Each scene shows the same named points in several views, each turned, perhaps mirrored, and shifted as a whole.
A view may leave some points out, and in a few views one point is out of place. Which views, in the order they come, and which point in each? Write none if none.

Scene 1 (7 views)
view 1:
  Dun [ 18.4 -11.9 -12.8   3.9   2.6   3.1   0.1   2.4  -6.2   9.3 -10.6 -10.1]
  Podof [ 18.3 -10.8 -10.0  -1.9   1.4   4.0   0.2   2.1 -10.2   6.4 -17.6  -4.1]
  Todun [ 14.3 -12.3 -11.7   7.4   3.7   7.3   1.4   0.3  -5.9   1.2  -9.2 -13.0]
  mebip [ 18.1 -14.4 -13.8   4.9   5.6   5.0  -2.5   3.0  -6.5   6.9  -4.4  -6.7]
  pir [ 16.6 -13.0 -12.6  -1.5   0.8   6.5  -0.2   1.6 -11.2   5.2 -15.4   0.6]
  Bivit [ 17.6 -13.1  -8.5  -1.6   3.6   4.5  -4.6   5.5 -10.7   1.4 -14.4  -4.2]
  pefuz [ 17.5 -16.5 -10.8  -1.2   6.4   7.0  -3.2   1.7  -8.1   0.1 -12.7   4.8]
view 2:
  Podof [  0.0  13.4  -8.2  -2.8  -7.5 -10.4   3.2   3.8   6.9   1.3   8.7   5.3]
  mebip [ 0.4 17.7 -3.8 -3.8 -9.9  2.6  1.3  4.5  9.6  4.1  0.9  3.5]
  Bivit [-2.0 11.4 -9.7 -3.6 -6.7 -5.2 -2.7  3.2  7.8 -0.9  7.5  5.7]
  Dun [  0.0  18.4  -3.5  -3.0 -11.8  -2.5   5.6   3.0   6.1   2.2   4.9   3.4]
  Todun [  2.2  18.6  -5.2  -1.0 -12.5  -1.2   3.4   2.3   7.7  -5.5  -1.5   1.9]
  pir [ 5.7 15.7 -6.7 -6.3 -6.9 -6.8  2.9  8.5  9.6 -1.2  1.3  4.7]
  pefuz [  1.7  11.2 -11.0  -6.3  -3.4  -5.4  -3.7  10.6  12.6   1.2   3.1   8.3]
view 3:
  mebip [ 11.5   4.4  -8.8  11.4   8.1  13.7 -11.9   1.0  -4.1  -8.3   6.4  13.7]
  pefuz [ 15.7   4.8  -8.4  12.0   3.0  19.5  -4.2 -11.4  -6.5  -7.3   3.6  13.6]
  Bivit [10.3  7.1 -3.9 17.5  4.3 14.8 -4.7 -8.1 -4.6 -6.0  4.3 17.0]
  pir [  9.7   3.9  -5.6  16.9   5.0  20.1  -5.7 -10.7  -3.0  -7.1   8.1  11.4]
  Todun [  6.7   5.5  -5.5  11.8  -0.5   8.9 -15.2  -1.4  -4.5  -6.5   8.5  11.8]
  Dun [  7.5   7.5  -5.9  15.8   7.3  14.2 -13.5  -0.9  -0.5  -8.5   8.3  11.5]
view 4:
  Todun [ 15.7  10.5  -4.3   2.7 -18.6  -3.2 -28.4  18.1  10.6  -8.3  40.2 -13.0]
  mebip [ 19.3   7.6  -3.4   1.2 -20.8   1.8 -36.1  19.6  13.0  -8.3  34.9 -15.8]
  pir [ 21.1   4.2  -1.8   8.7 -24.6   1.7 -26.8  28.3  13.5  -8.9  31.8 -10.4]
  Podof [ 17.8   7.3  -4.1   9.8 -22.6   4.3 -24.4  26.1  14.4  -9.1  31.2 -11.1]
  Dun [ 18.0  11.2  -4.1   5.5 -16.8   3.7 -30.8  20.4  13.1  -8.9  33.7 -13.7]
  Bivit [ 16.2   3.9  -3.9   9.0 -28.2   4.6 -26.6  23.3  12.2  -8.9  34.3 -14.5]
  pefuz [ 20.3  -1.6  -2.1   2.7 -28.8   1.9 -27.5  28.4  13.6  -5.9  33.6 -13.7]
view 5:
  mebip [-16.9  -3.7  10.0   6.2   0.2  10.5   2.5  12.8   7.5  -3.1  -5.3 -12.1]
  Todun [-20.1  -4.5   0.9   4.7   3.1  13.5   2.0  17.0   7.4  -7.0  -2.8 -13.2]
  pefuz [-17.2   0.5  -0.2   6.5  -3.6   6.7   8.2   4.7   9.4   3.6  -7.9 -15.0]
  Podof [-20.0  -1.7   0.9   5.0   1.0   8.6   3.2   9.0   1.6   4.3  -1.0 -20.4]
  pir [-19.2  -0.9   1.1   5.8  -0.6   9.9   4.1   7.1   6.8   6.8  -2.0 -18.6]
view 6:
  Podof [-7.3 -1.9 -4.9  9.3 12.1  6.1 14.9  5.0 17.8  0.2 -7.1 -4.8]
  mebip [-9.8 -4.1 -1.5  7.4  8.0  5.9 13.3 12.2  4.6  2.2 -5.4 -8.2]
  Todun [ -8.7  -7.6   0.7   7.0  12.3  12.1  14.8  10.3   8.7   7.6 -10.4 -10.4]
  pefuz [-9.9 -7.4 -2.5 11.2  1.2  0.5 16.1  6.6 15.5  3.4 -7.1 -1.1]
  Bivit [-7.6 -7.7 -5.3  9.1 10.1  3.4 17.4  9.5 16.0 -0.8 -9.4 -3.4]
  Dun [-9.2 -1.2 -2.0  6.0 13.1  8.9 13.8  8.5  8.9  0.9 -6.0 -9.8]
view 7:
  Bivit [  9.7 -34.3  34.7 -43.9  -7.3 -32.3   1.5   0.0  16.7  14.0  -1.3 -19.2]
  mebip [ 10.2 -28.2  38.1 -55.3  -6.9 -33.4   5.6  -1.1  18.6   6.9   0.0 -19.6]
  Todun [  4.0 -28.7  37.3 -52.2  -7.9 -35.3   5.8  -1.9  13.3   7.7   7.5 -16.4]
  Podof [  5.8 -30.3  32.2 -52.9  -7.2 -30.5   0.7   3.8  10.9  13.8  -0.9 -20.6]
Moved in: view 2, view 7
  view 2 moved: pir
  view 7 moved: Podof

Scene 2 (7 views)
view 1:
  gavu [ -6.3 -13.2   6.2  37.6 -35.9]
  Tigin [ -6.2 -16.2   9.0  41.9 -56.9]
  geba [  2.3 -22.2  25.5  33.5 -39.3]
  Vava [ -1.1 -10.7  35.1  33.0 -54.9]
  zum [-17.9 -13.1  38.4   9.7 -47.7]
  mipe [  4.5  -3.8  10.5  31.7 -43.1]
  Kuvu [ -7.9  -9.4   2.9  23.7 -53.9]
  Sof [ 10.7  -3.3  13.7  31.1 -23.8]
  tol [-12.3 -13.7  14.4  12.4 -45.5]
  fela [  3.2 -16.1   6.1  17.4 -38.8]
  kepal [  0.5  -5.4  21.0  29.1 -34.4]
  Nekov [ -3.2 -21.6  33.1  25.0 -19.9]
view 2:
  zum [-29.7 -29.8 -19.0 -43.1  -7.4]
  Vava [-21.3 -16.8 -10.6 -23.0   7.8]
  tol [-23.2 -19.5 -23.9 -29.2 -21.5]
  mipe [-18.0 -16.6 -19.4  -3.8 -12.8]
  Nekov [-21.3 -36.9 -43.0 -19.9   1.6]
  fela [-10.8 -18.9 -30.3 -16.1 -21.3]
  Sof [-15.3 -32.4 -30.8   3.7 -10.9]
  Tigin [-23.6   4.0 -20.3 -12.4  -5.6]
  geba [-15.8 -18.6 -31.7 -17.1   4.2]
  Kuvu [-21.8  -4.6 -18.8 -17.6 -23.4]
  kode [ -3.8 -12.4 -32.5 -24.9  -5.5]
view 3:
  kode [  3.8 -14.6  -8.2  -3.8   8.5]
  mipe [ 23.6 -25.9 -10.9 -15.9  21.5]
  Vava [ 11.9 -16.7   1.4  -5.2  36.7]
  Kuvu [ 15.0  -9.6 -21.3 -24.9  21.9]
  Tik [22.0 -7.6 -9.6 -3.2 13.3]
  geba [ 10.7 -16.7 -10.4   5.2  22.0]
  Nekov [ 27.3 -14.2 -10.4  18.9  14.5]
  zum [31.3  2.7  8.0 -5.8 24.4]
  Tigin [  1.7 -11.9 -23.0 -15.0  32.7]
  tol [ 25.4  -4.7 -10.0 -15.3  15.8]
  gavu [ 16.3 -15.1 -31.2  -4.5  23.8]
  Sof [ 28.4 -34.4 -24.9   2.2  18.5]
view 4:
  geba [ 15.7 -42.7 -14.0 -14.4  20.9]
  kode [ 11.9 -36.9  -0.1 -12.3  11.3]
  Tigin [  0.6 -58.3  -3.1 -28.2  20.3]
  Kuvu [ -8.4 -42.4  -5.2 -33.7  11.5]
  Tik [  6.2 -32.7 -18.1 -15.4   7.9]
  fela [ -1.7 -27.2  -7.5 -20.2  16.7]
  kepal [  7.7 -34.2 -21.7 -25.3  25.8]
  gavu [ -6.0 -44.6 -14.5 -18.9  27.7]
  tol [ -1.0 -33.4 -16.9 -26.2   2.0]
  Sof [  4.0 -24.9 -20.1 -20.9  38.9]
view 5:
  Nekov [ 27.6 -23.1  29.5  -2.1  -3.3]
  geba [ 16.7 -33.1  23.4  -4.8  13.3]
  kepal [ 12.7 -17.9  15.5  -8.2   9.4]
  zum [  1.1 -37.4  17.4  -8.4 -18.5]
  Sof [ 20.3  -5.9  19.2 -11.3  15.9]
  Tik [  6.2 -27.1  29.6  -8.4   0.4]
  kode [  8.4 -37.0  34.9 -14.2  15.9]
  mipe [  3.8 -16.0  14.6 -11.8  20.2]
  gavu [  4.0 -17.4  24.2   4.2  20.9]
  Vava [  8.9 -41.7   5.2  -9.2   7.3]
  Tigin [ -5.1 -33.3  16.5   1.7  26.4]
view 6:
  mipe [ 3.1 40.3 33.4  6.1  9.2]
  Nekov [  2.1  29.7  23.1 -28.2   0.0]
  kode [26.4 39.8 24.7 -7.5  1.6]
  Tigin [15.4 43.0 45.3  9.0 -6.4]
  fela [ 9.5 42.3 16.6  1.4  3.5]
  gavu [ 2.4 32.3 33.4  4.5 -6.1]
  geba [ 14.7  35.4  35.8 -13.6   2.1]
  tol [ 6.3 56.6 21.4 -5.0 -6.0]
  Vava [ 12.1  52.3  48.3 -14.9   6.1]
  kepal [-0.9 39.3 32.5 -7.9  7.6]
  zum [  5.6  65.3  28.7 -26.7  -6.0]
  Kuvu [ 9.1 53.5 29.7 12.0 -4.8]
  Sof [-6.1 28.1 25.9 -3.3 15.0]
view 7:
  Sof [ 25.8  11.9  57.4 -18.1 -12.0]
  kepal [ 27.7  18.6  42.6 -19.6 -15.1]
  Tik [ 18.5  23.9  30.7 -24.1  -2.8]
  zum [ 19.3  43.4  18.0 -18.1 -13.2]
  Vava [ 39.3  29.9  27.5 -31.9 -22.6]
  Nekov [ 30.7  30.5  43.9 -13.6   6.1]
  kode [ 24.8  18.7  32.8 -41.5   0.8]
  Kuvu [ 15.5   5.0  22.9 -30.6 -20.3]
  mipe [ 25.3   8.4  41.1 -26.7 -21.2]
  Tigin [ 35.1   2.6  22.0 -33.4 -18.9]
  gavu [ 28.7   1.7  33.6 -19.7  -9.6]
  geba [ 36.2  21.2  35.6 -29.2  -3.6]
  tol [ 10.9  21.3  23.8 -23.9 -12.3]
  fela [ 12.3  11.9  38.8 -29.7  -6.9]
Moved in: view 3
  view 3 moved: mipe

Scene 3 (7 views)
view 1:
  mamu [ 14.6 -13.7  19.1  15.7  -5.8   6.3 -13.7   0.1 -17.8   0.8  -6.6  21.8]
  Bevag [  6.8  -4.5  22.8  19.7  -3.4  -5.5 -14.0  -2.1 -14.1  -2.5  -2.4  19.0]
  dagu [  3.6   8.8  24.6  29.4  -2.8 -15.7 -16.3   0.5 -13.6   6.4  -9.2  19.3]
  fid [  8.6 -10.7  20.6  10.7  -4.5  -0.6 -18.1  12.5 -10.9   6.6 -14.7   3.1]
  Fepum [  7.6 -14.4  20.5   6.6  -4.4   0.5 -18.1  13.0  -9.8   3.5 -12.3   0.0]
  kime [ 21.9 -17.9  15.9  14.5  -7.3  15.2 -15.1   5.5 -21.7   7.3 -14.2  22.9]
  rafo [  6.1 -13.2  21.5   7.9  -3.7  -1.1 -16.2   7.6  -9.8  -1.1  -7.5   3.2]
  lib [ 14.6 -17.3  18.3  10.4  -5.7   8.7 -15.6   6.0 -15.9   1.7  -9.0  13.5]
  kapib [  5.7  -6.8  22.6  14.7  -3.4  -4.9 -16.5   6.1 -11.1   2.0  -9.4   8.0]
  sakad [  4.8  -5.2  23.5  20.2  -2.9  -7.1 -11.4  -9.9 -14.2 -10.2   6.3  23.2]
  sisoz [  3.4  -4.7  23.4  16.7  -3.0  -7.9 -15.0   0.6 -11.1  -2.5  -3.0  12.0]
view 2:
  fid [  3.1 -19.6  10.8 -12.1  11.2 -14.9  17.0   4.6  15.2   0.0  -4.9 -15.8]
  Fepum [ -2.0 -21.0  12.0  -9.6  10.7 -13.8  18.0   3.1  13.7   3.3  -4.9 -17.5]
  mamu [ 13.0 -11.5   3.6  -4.2   3.6 -21.2  -0.9   2.9   8.8   5.8  -9.2 -14.5]
  kapib [  5.7 -17.3   5.4 -10.3   6.9 -13.3  14.4   9.2   8.1  -1.8  -3.5 -10.3]
  bom [ -7.2 -19.7   3.3  -6.0   3.7  -5.7  21.5  12.6  -3.1   1.0   2.6  -5.3]
  gol [  6.1 -15.2  -5.6 -11.1   0.6  -3.5  19.8  22.9  -9.1 -10.4   4.8   6.4]
  lib [  7.7 -12.0   3.5  -0.8   1.5 -19.6  -0.8   2.1   4.8   9.4  -8.3 -14.5]
  Bevag [ 12.1 -12.4  -0.6  -6.3   1.5 -14.9   5.9  10.7   1.4  -0.7  -3.9  -6.0]
  kobor [ 25.1 -11.7   4.6 -15.4   9.1 -21.9   3.3   7.7  17.6  -5.7  -9.5 -11.8]
  dagu [ 21.8 -12.1  -2.2 -16.5   4.9 -12.5  11.8  18.7   4.9 -12.9  -2.0   1.2]
  rafo [ -1.8 -18.8   8.0  -6.5   7.0 -13.2  15.5   5.2   7.7   3.9  -3.5 -13.8]
  sisoz [  6.9 -14.5   0.8  -7.7   3.3 -12.2  11.8  11.5   1.2  -1.0  -2.0  -5.6]
  sakad [ 10.7  -9.1  -6.1  -0.9  -4.0 -13.8   1.4  12.6  -8.4   2.5  -2.6  -1.8]
view 3:
  rafo [ 35.2   9.8  -3.9 -31.6   6.1  30.4  21.9  54.7  11.1  24.8 -12.0  20.6]
  fid [ 34.4  18.3  -2.4 -26.6   8.6  30.0  15.0  56.0  12.2  24.5 -10.4  17.4]
  Fepum [ 34.9  18.3  -4.5 -29.3  10.2  30.0  21.0  53.5  11.0  24.3 -13.6  18.9]
  sisoz [ 35.1  -1.1   0.5 -31.9  -2.2  30.8  13.9  59.6  13.1  24.9  -6.4  22.7]
  kapib [ 34.2   8.0  -0.3 -29.2   2.9  29.9  14.0  58.1  13.2  25.2  -8.1  20.6]
  bom [ 35.1   1.3   4.1 -41.5   2.6  32.4  22.0  53.9  15.2  26.5 -14.5  32.9]
  mamu [ 36.2   0.2 -12.5 -21.7  -0.9  28.1  16.9  61.3   6.2  22.7  -2.5   7.6]
  Bevag [ 35.2  -4.9  -2.2 -28.4  -5.1  30.0  12.2  62.0  11.6  24.4  -3.2  18.7]
  dagu [ 32.6  -0.7   9.0 -26.2  -7.6  30.4  -3.3  65.9  18.7  26.2   1.2  23.5]
  kime [ 35.9  10.2 -18.1 -13.8   3.5  26.2  15.9  61.5   3.7  21.3  -1.5  -1.6]
  sakad [ 36.6 -17.8  -3.8 -32.3 -10.5  30.0  16.3  62.4  10.4  24.0  -2.1  20.3]
  lib [ 35.9   9.0 -13.2 -22.5   4.7  28.2  21.1  57.8   6.3  22.5  -7.5   8.5]
view 4:
  Fepum [ 21.3  -2.8   2.3  13.1 -10.7  10.1  -2.4 -19.3 -20.3  -6.1  11.8  21.5]
  bom [ 19.9   6.9  -3.9   8.9  -9.9   1.9   6.3 -20.6  -5.0 -13.5  19.9   7.4]
  lib [ 15.4  -3.6  -8.1   8.6 -15.0  20.7  -1.4 -17.6 -24.4  -1.3  19.7  27.1]
  Bevag [ 10.9   5.1 -15.9   7.1 -15.7  12.3  14.2 -13.8 -13.9  -2.8  21.4  19.6]
  kobor [  9.2  -1.0 -13.4  13.2 -16.5  15.3  17.1  -8.4 -27.1   7.0   9.8  33.5]
  gol [ 12.6  13.4 -14.1   9.0 -10.9  -5.0  26.2 -13.8   0.6 -10.1  17.4   6.2]
  sisoz [ 13.8   5.0 -11.9   8.3 -13.5   8.7  12.9 -15.2 -11.4  -5.0  19.4  16.5]
  kime [ 11.7  -6.0 -11.9   9.1 -17.7  27.7   0.5 -14.5 -32.4   5.2  19.1  35.8]
  mamu [ 11.2  -0.7 -15.2   6.8 -17.2  21.8   5.7 -15.0 -22.7   1.2  23.1  27.3]
  sakad [  8.3   9.0 -23.0   2.7 -16.9  14.7  15.9 -14.8  -8.0  -4.8  30.0  15.0]
  fid [ 19.7  -2.0   0.6  14.3 -11.3   9.6   2.5 -17.0 -21.7  -3.5   9.7  23.4]
view 5:
  kobor [-58.0 -45.7  -1.2 -52.5 -59.9 -34.6  14.5  11.8  30.4 -33.5 -41.9  43.9]
  Fepum [-80.2 -53.4  -2.4 -38.7 -51.2 -33.8  24.2  -5.2  30.4 -23.5 -33.3  44.4]
  Bevag [-59.8 -35.8  -2.1 -34.7 -55.3 -28.9  13.2   2.7  25.2 -20.9 -39.0  41.5]
  kapib [-70.2 -44.8  -2.1 -37.2 -55.6 -30.5  21.1  -2.0  25.7 -23.6 -39.1  42.0]
  lib [-69.1 -49.6  -2.2 -41.6 -46.5 -35.1  13.7   3.6  35.8 -22.2 -28.9  47.2]
  sisoz [-65.4 -37.5  -2.5 -31.7 -55.4 -28.1  17.4  -1.8  23.4 -20.7 -40.1  40.6]
  rafo [-75.8 -47.9  -2.7 -33.7 -50.5 -31.6  21.3  -5.0  28.7 -20.2 -33.8  43.4]
  mamu [-60.9 -42.5  -1.9 -41.3 -48.5 -33.9   9.5   7.6  34.3 -22.1 -31.3  46.0]
  sakad [-54.4 -27.4  -2.2 -27.3 -51.6 -26.7   8.1   2.1  24.2 -14.3 -37.6  41.0]
  kime [-56.2 -47.0  -1.3 -55.0 -55.8 -36.6  10.3  15.5  35.3 -33.0 -37.6  45.9]
  bom [-75.7 -39.7  -3.2 -22.4 -54.1 -26.0  24.0 -12.3  20.0 -15.0 -39.0  39.2]
  dagu [-56.4 -34.0  -2.0 -39.7 -67.4 -27.1  19.4   3.8  17.5 -29.3 -51.7  37.2]
view 6:
  kobor [ -4.1  27.0  12.2 -13.1   5.3  20.3  -4.1  22.2   4.4   1.6 -22.0  -1.5]
  sakad [  2.4  24.7  12.1  -1.6  -0.9  16.7  21.9  11.9  21.6 -12.2 -12.2  -9.9]
  lib [  5.4  21.9  20.1  -4.8  -1.6  16.6  -8.9  23.1  23.1  -9.2 -20.6  -0.2]
  bom [ 11.2  11.1  27.5  -7.0  -4.1   9.2  17.4   6.6  26.6  -7.0 -11.4  10.9]
  fid [  6.4  15.3  26.1 -11.7  -1.1  13.4  -5.9  18.1  18.5  -1.4 -19.4  11.9]
  Bevag [  2.2  22.8  14.9  -6.5   0.2  16.2  12.4  14.3  16.7  -7.1 -15.6  -2.9]
  dagu [ -3.1  21.8  13.1 -15.1   4.4  16.8  19.7  10.0   3.1   3.9 -14.6   2.3]
  mamu [  2.3  26.1  15.0  -4.0  -0.3  18.5  -2.5  22.2  20.3 -10.2 -19.7  -6.8]
  kapib [  5.2  17.0  22.2  -9.8  -0.4  13.9   4.8  14.5  17.5  -3.2 -16.6   6.8]
  gol [  4.2  14.7  18.9 -11.0   0.3  11.2  34.9   0.4  14.0  -1.0  -8.5   5.9]
view 7:
  sakad [  5.8  28.6 -11.6   7.1   8.3 -11.6   4.6  23.2  12.9  29.4 -12.7  18.2]
  Fepum [ -3.0  14.1 -10.5  26.9  -0.5 -16.4   3.3  -1.3  -1.2  15.2   2.0  14.0]
  kime [  9.3  28.7 -15.5  16.6   2.5 -27.1   7.5   0.0   2.1  22.7   2.0  -9.5]
  mamu [  7.0  27.7 -14.0  13.9   4.8 -20.7   6.1   8.2   5.5  24.7  -3.2   1.9]
  kobor [ 14.1  23.8 -16.7   6.6  -5.1 -29.3   9.1   3.4   5.8  10.4  -9.2   3.8]
  Bevag [  6.4  23.9 -12.0  10.2   3.4 -16.6   5.0  14.8   8.9  21.9 -10.3  15.9]
  rafo [ -2.7  16.8  -9.9  23.8   2.2 -14.5   3.0   4.6   1.7  19.6  -0.8  16.0]
  sisoz [  2.8  19.9 -11.2  13.3   2.7 -14.1   4.2  13.2   7.4  19.4  -9.8  20.9]
  lib [  3.2  23.9 -12.8  20.8   3.6 -20.3   5.1   2.4   2.0  22.8   1.5   2.0]
  gol [  2.3  15.0  -9.4   7.5   0.5  -8.3   3.3  22.8  12.2  14.9 -19.5  40.3]
  fid [ -0.2  14.0 -11.3  23.2  -2.7 -19.1   4.2  -1.2  -0.4  12.3  -0.6  13.3]
  bom [-6.3 13.4 -7.7 22.2  3.4 -6.3  0.9 13.2  5.5 20.2 -6.8 31.2]
Moved in: view 2, view 5
  view 2 moved: lib
  view 5 moved: kime
